First come named turns, each shown by rows before and after it. For each pair of rows after them, which turns, in which order, take the first row to the second? The first pair is done for you.
A (before |-> after):
[ -3  15  -6  14   1   8 -13  -3  -6   6   5   3   1   4   2   2  -5  -5
  -2   4  -8 -10  15   3   1   8  -3  10 -11   3  -8  -5   3   4 -10] |-> [ -7   9   3  14  -2   2 -14  -2  -8   1  15   8  -4   0   3  -4   0   0
  -7   6  -2 -11  14  -1   0   7   3  13  -4  -2   4  -7  -3   7 -12]
[  8  27  -8   7  -5 -30 -13   9 -16   7  -6 -10   5   7   4  16 -10 -25
  -4  14  -5 -21  47   5 -14 -17 -11  16 -17  21 -29   2  23   6 -17] |-> [ -1  11  10  12 -17 -39 -18  11 -30   6  16   2  -3   0   2   3  -3 -11
  -9  18  -7 -20  50   1  -5 -23   0  20  -9  12  -9   5  13  14 -25]
[ 10   3  11   1  -1 -43  -6 -15  -4 -16   6 -19  20   6  22 -10  10 -11
 -21  21  35 -13   9 -23 -16 -14  14  14  15 -10  11 -12   6   8  -6] |-> [ 19  20 -10  -1   9 -33   5 -13   3  -8 -18 -32  28  21  19   8  -1 -25
  -8  14  24 -10   6 -14 -24  -5   1   7   1   6 -16 -10  23   1  -1]
[  4   1   0  -3  -3  -3  -1  -3   3 -24 -24  -4   2  38   8  23  -1   4
  21  12 -16   7  -5  11   6 -21  -2  -5  15 -10 -17  10  19  15  -6] |-> [ -2  -5  10   4 -10  -7  -2   3 -11 -21  -7   3  -1  36   3  21  -1   8
  19  14 -19  10   0  15  11 -26   2  -4  15 -14 -13  16  13  21 -11]
C (before |-> after):
[-29   6  -2 -21   6 -20   8 -16 -17  24  33  47 -11 -28   7 -57  15  29
  -7   9 -31 -27  -4 -20  19 -11  -8  21   6  -8  24 -48  23  -9  -1] |-> [-27  -6  21 -29 -11 -44   7  -7 -30  14  35  46 -14 -29   9 -57  17  18
 -16   8 -13 -28  -4 -23   5 -16   4  18  12   2  28 -41  19   0   1]
[-22  21 -30  17 -16  16 -33  22  -9   9  29  29   2   2  -4   2 -13  22
  27 -13   4  12  15  -7  47   5 -20   3   1 -28  -1 -17 -18  -7 -22] |-> [-28  12 -15  14 -20   6 -35  21 -12   4  37  31  -3   0   0  -4  -9  24
  18  -9  15  11  15 -16  48   0 -11   5   9 -32   9 -15 -25  -4 -21]
[ 14  -2   5 -15  12 -29   3  -7   7 -36 -29 -18 -16   3  34  -8  22  -4
 -36 -16  69  -6  21 -33 -15   6 -23 -27  30  26  36   5  -4 -15   3] |-> [ 23   4   1 -18   9 -26   8   3   4 -30 -40 -19 -16  10  25   8  13 -15
 -30 -22  64  -2  21 -26 -26  14 -30 -31  24  42  20  11   6 -17   1]
[ -7 -32  -6   3  17  -6  -2 -11 -29   1  -5  -1 -14  18   1 -11  -5  12
   3  16  19  -6  13   2   9  -4  27  -5 -34 -11  23  23  -9  13  10] |-> [ -2 -28  -4   1  11 -11   1  -5 -33  -2  -7  -2 -14  20  -2  -5  -7   8
   4  13  22  -4  15   2   2  -3  30  -7 -34  -2  17  28  -5  13  10]
U (before |-> after):
[ -2   8   7  -4   4 -22 -23   4   6 -29   2 -15  16  -4 -32 -21 -15  20
 -11  25  36 -18  21 -11  25 -11  22  13  -5  28  14  -3 -14 -10 -10] |-> [ 12  15   4 -21   5 -12 -11   6  11 -32 -27 -19  16   4 -39  -3 -14   6
  -5   7  40 -10   0   0   5   5  13  -4 -10  47   0   6  -4 -13   0]
[ 21 -45  26 -16 -60   3   1  22  -5 -26  -2 -25 -18  14  -1 -25  15  -7
  13   2   4  14  -8  20 -43  12  11 -22  31   7  50  32 -20   4 -14] |-> [ 15 -30  -1  16 -56  10   0  20 -21  -5   2 -48   8  43   4 -18  -7  -3
  26  23 -24  27  15  40 -32   1   7 -15  11  10  17  51  -9   5 -22]
[-11   8  -2  -9  12   7   0  -2  12  -1  -2  -4   9  15  13 -28   2  -4
   7   3   2  -6   4  -2  12 -17  18  15 -10 -28   1 -11  10  -7  28] |-> [ -4  10   0 -20   9  12   6   2  17  -3 -18  -3   6  13   8 -23   6  -9
   8 -11   6  -5  -8   1  -1  -8  16   6  -8 -19   1 -13  11  -9  33]
P (before |-> after):
[ 21  13   9 -23  -2 -17   2  17 -12  -2 -26  -1  -4   1 -15  38 -14 -27
  -2 -15  18  -2  17   5 -41  10  -4 -13 -16  35 -12  19  20  -5  15] |-> [ 20  15  -3 -30  11   8   9   7   9  -5 -36   3  -1  -4 -16  34  -8 -20
   4 -27  16  -2  -9   3 -35  21 -13 -21 -10  28  -6   9  17 -14  25]
[ -3 -12  14 -22 -18 -18 -29   2   2   1   5  14 -10 -39 -18  11 -19  -8
   6 -11   4 -18  38   0 -17  -7  -4   1 -17  -7  18  -6  21  -1  -5] |-> [  0  -5   6 -26 -12  -9 -25   1  13   1  -5  11 -10 -37 -18  15 -17 -10
  11 -19   0 -19  30   1 -16   2 -12  -2 -18  -6  13 -11  27  -6   0]
[ -8 -21  43  15 -29 -19  10  27 -37  37  47  47  -6 -49 -43  20  16  14
 -10   4 -36 -28  17  -9  17  -9   0  22 -26   2  40  -8 -15  18 -52] |-> [  3  -5  30  10 -25 -24  13  37 -32  44  28  43  -7 -48 -50  36   6  -5
  -8  -3 -41 -39  30  -5   9  -1 -14  24 -40  17  19 -11   4  13 -55]
Then:
Between the rows of a pair lie two turns.
[ 16 -10  31 -38 -24 -18   9  22   5 -15 -19 -12 -11 -21  -1  11   1 -32
  -4 -19   4  -7 -12   5 -26  33  16  -2  14  16   9  -9  -4  -4 -11] |-> [ 21  -1  14 -38 -12   2  16  20  15  -9 -29 -14  -8 -23  -7  16  -4 -30
   3 -28  -9  -4 -19   9 -22  39   2  -8   6  17   3 -14   4 -11  -9]	P C
[  7 -37  -9  40  -7  12  14 -25  -8  42  29 -10  14   2  -1 -28 -27  35
  36  14  -6   4   9  16  53   2  -5   7 -11 -24 -17  25 -18  30 -26] |-> [ 10 -53  35  11 -19 -34   9 -26   0  10  25  -9  -1  -9  20 -40  -6  15
  13  15  50 -13  -2 -11  31  -3  24   6  17 -25   8  16 -30  35  -8]	A C
[ 11   9   2  31 -35 -15 -38   2 -11  -4 -20 -24 -11  -9   0 -19   7 -10
 -12  -3  49   1  29 -11 -20 -12  31   6  15   3   4   7   1 -39  -3] |-> [  8  12  -5  39 -34 -13 -40   2 -15   0 -18 -30  -2  -3   2 -18   1  -5
  -8   4  43   7  34  -7 -14 -15  30   7   8   4  -2  12   3 -40  -5]	U U
[ 12 -17   2 -29 -41  -3  -5  20  -7  -8  20  25 -41 -28 -17  11   2  15
  16 -23   8   0 -24 -19 -34   9  12   8  17  18  12 -23 -17  13  -7] |-> [  7   4 -37  10 -34   3  -7  18 -27  19  24  -1 -13   9 -18  25 -28  16
  31   2 -32  16  10   3 -21  -2   1  15 -14  27 -31   2   1  14 -22]	C U
[-10  36 -29   0  31  18   6 -13  32   3 -14 -22  12  11  14 -38   2 -25
 -17  13   9 -20  -9  11  23   7  -3  -2 -12 -21  -4 -25  16 -19   4] |-> [-21  13  -2   1  18   2   2 -17  20 -12   7 -17   4  10  23 -54  17 -16
 -27  21  30 -17 -16   2  23  -4  23   0   5 -29  19 -18  -7  -7   5]	P C
